Each named turn below is shown by a few rows before and after it. Which turns, in which order, take the first row of each later pair to the second? The first pair is answered.
P:
[-2.02 -3.17 -1.13  0.90  0.73 -0.40  0.91  1.78  1.01] |-> [ 0.34 -1.91 -2.26 -1.57  0.00  1.93  0.83  2.24 -1.26]
[-0.87  0.46  0.22  1.51 -0.29 -1.91 -0.11 -0.47  1.42] |-> [-0.76  0.66 -1.09  1.77  0.05  0.36  0.99  1.53 -0.28]
[ 0.19  0.39  0.49  1.08 -0.38  2.56  1.79  0.75 -1.37] |-> [ 2.04  1.47  0.90 -1.21 -1.07  1.25  0.74 -1.41 -0.67]
L:
[ 2.25  1.67  3.07 -0.47 -1.84  1.77  0.15 -2.44 -0.25] |-> [-1.25  3.10  2.91  2.52 -1.13  0.72  1.12 -0.23  0.42]
[-1.94  0.40 -1.51  3.28 -0.16  2.19 -0.82  0.72 -0.75] |-> [ 0.68 -2.29 -1.25  2.04 -0.28  2.56 -1.32 -1.42 -0.54]
[-2.45  1.07  2.27  1.09 -0.48 -2.86 -1.82 -1.43  2.75] |-> [ 0.81 -0.37  2.21 -1.15 -1.26 -2.05 -2.90 -3.58  1.84]
Y:
[-1.93  4.95  1.74  2.07 -0.76 -0.61  0.00  0.25  0.48] |-> [-0.94  4.88  2.52  2.22 -1.07 -1.04 -0.13 -1.13  0.76]
[ 0.55 -1.19 -1.52  2.61 -2.62  0.47  3.08  1.91 -0.18] |-> [-0.48  0.29 -2.75  0.54 -2.63 -1.40  2.08  2.95 -0.01]
[ 1.69  4.16  0.98 -0.12 -1.00  7.46  3.04  2.33 -5.16] |-> [ 0.24  7.47 -1.42 -3.36 -1.15  3.91  1.30  3.81 -3.88]
J:
[-2.52 -0.40 -0.07  1.85  1.09 -1.63  0.34  1.41  0.96] |-> [ 0.51 -1.32 -0.59 -1.49  0.49 -2.77 -1.34 -1.39  1.08]
[-1.75  2.90  2.54 -0.07 -0.42  0.29  0.49  1.48 -0.74] |-> [-2.86  1.51  1.76 -0.74 -0.24 -2.34  0.06  0.84  0.89]
[ 0.56  2.31  1.90 -0.52 -1.52 -2.30 -0.43 -2.22  0.73] |-> [ 0.59  2.97  2.50  0.05 -1.58 -0.87  0.34 -1.81 -0.24]
Now pairs of rows:
Between the rows of a pair lie 2 to 4 turns.
[-1.11  1.14 -3.19 -2.01 -0.58  0.21  0.87  5.16 -0.96] |-> [-3.54 -0.15 -2.23  0.63  0.30 -2.53  0.98  4.48  2.00] -> P, P, P
[ 2.12  0.10 -3.59 -6.19 -1.48  0.11 -1.47  0.56 -1.33] |-> [-3.83  0.24  3.56  5.92  0.03  1.11  1.66 -0.35  1.59] -> J, P, J, L
[-1.23 -3.05 -5.37  0.27 -0.01  1.88  1.61  4.84 -1.13] |-> [ 1.33  4.31 -2.81 -2.62 -1.70  3.71  0.14  4.00 -3.03] -> P, Y, J, Y
[-4.95 -0.36  2.25  4.81  0.49  2.90  1.70  0.15  0.78] |-> [-3.50 -5.90 -4.13 -0.35  1.10  0.51  1.00  0.84  0.81] -> J, Y, P, J
[ 1.24  6.10  1.50  1.76 -1.15  4.42  1.34  1.47 -2.98] |-> [-3.70  2.06  1.81  6.71  1.06  0.47  2.26  1.77  0.90] -> P, P, J, P
[ 4.25 -1.58 -0.37 -0.57 -0.90  6.28  1.60 -0.25 -3.92] |-> [ 1.22 -0.40  4.65  4.51 -0.37  4.85  1.53 -2.48 -1.40] -> P, J, L, L
[-2.68 -1.45 -2.66  0.45  0.53 -0.81  0.22  2.55  0.10] |-> [-1.36 -0.47 -0.33  2.45 -0.04  2.52  1.22  2.23 -1.51] -> J, Y, J, J
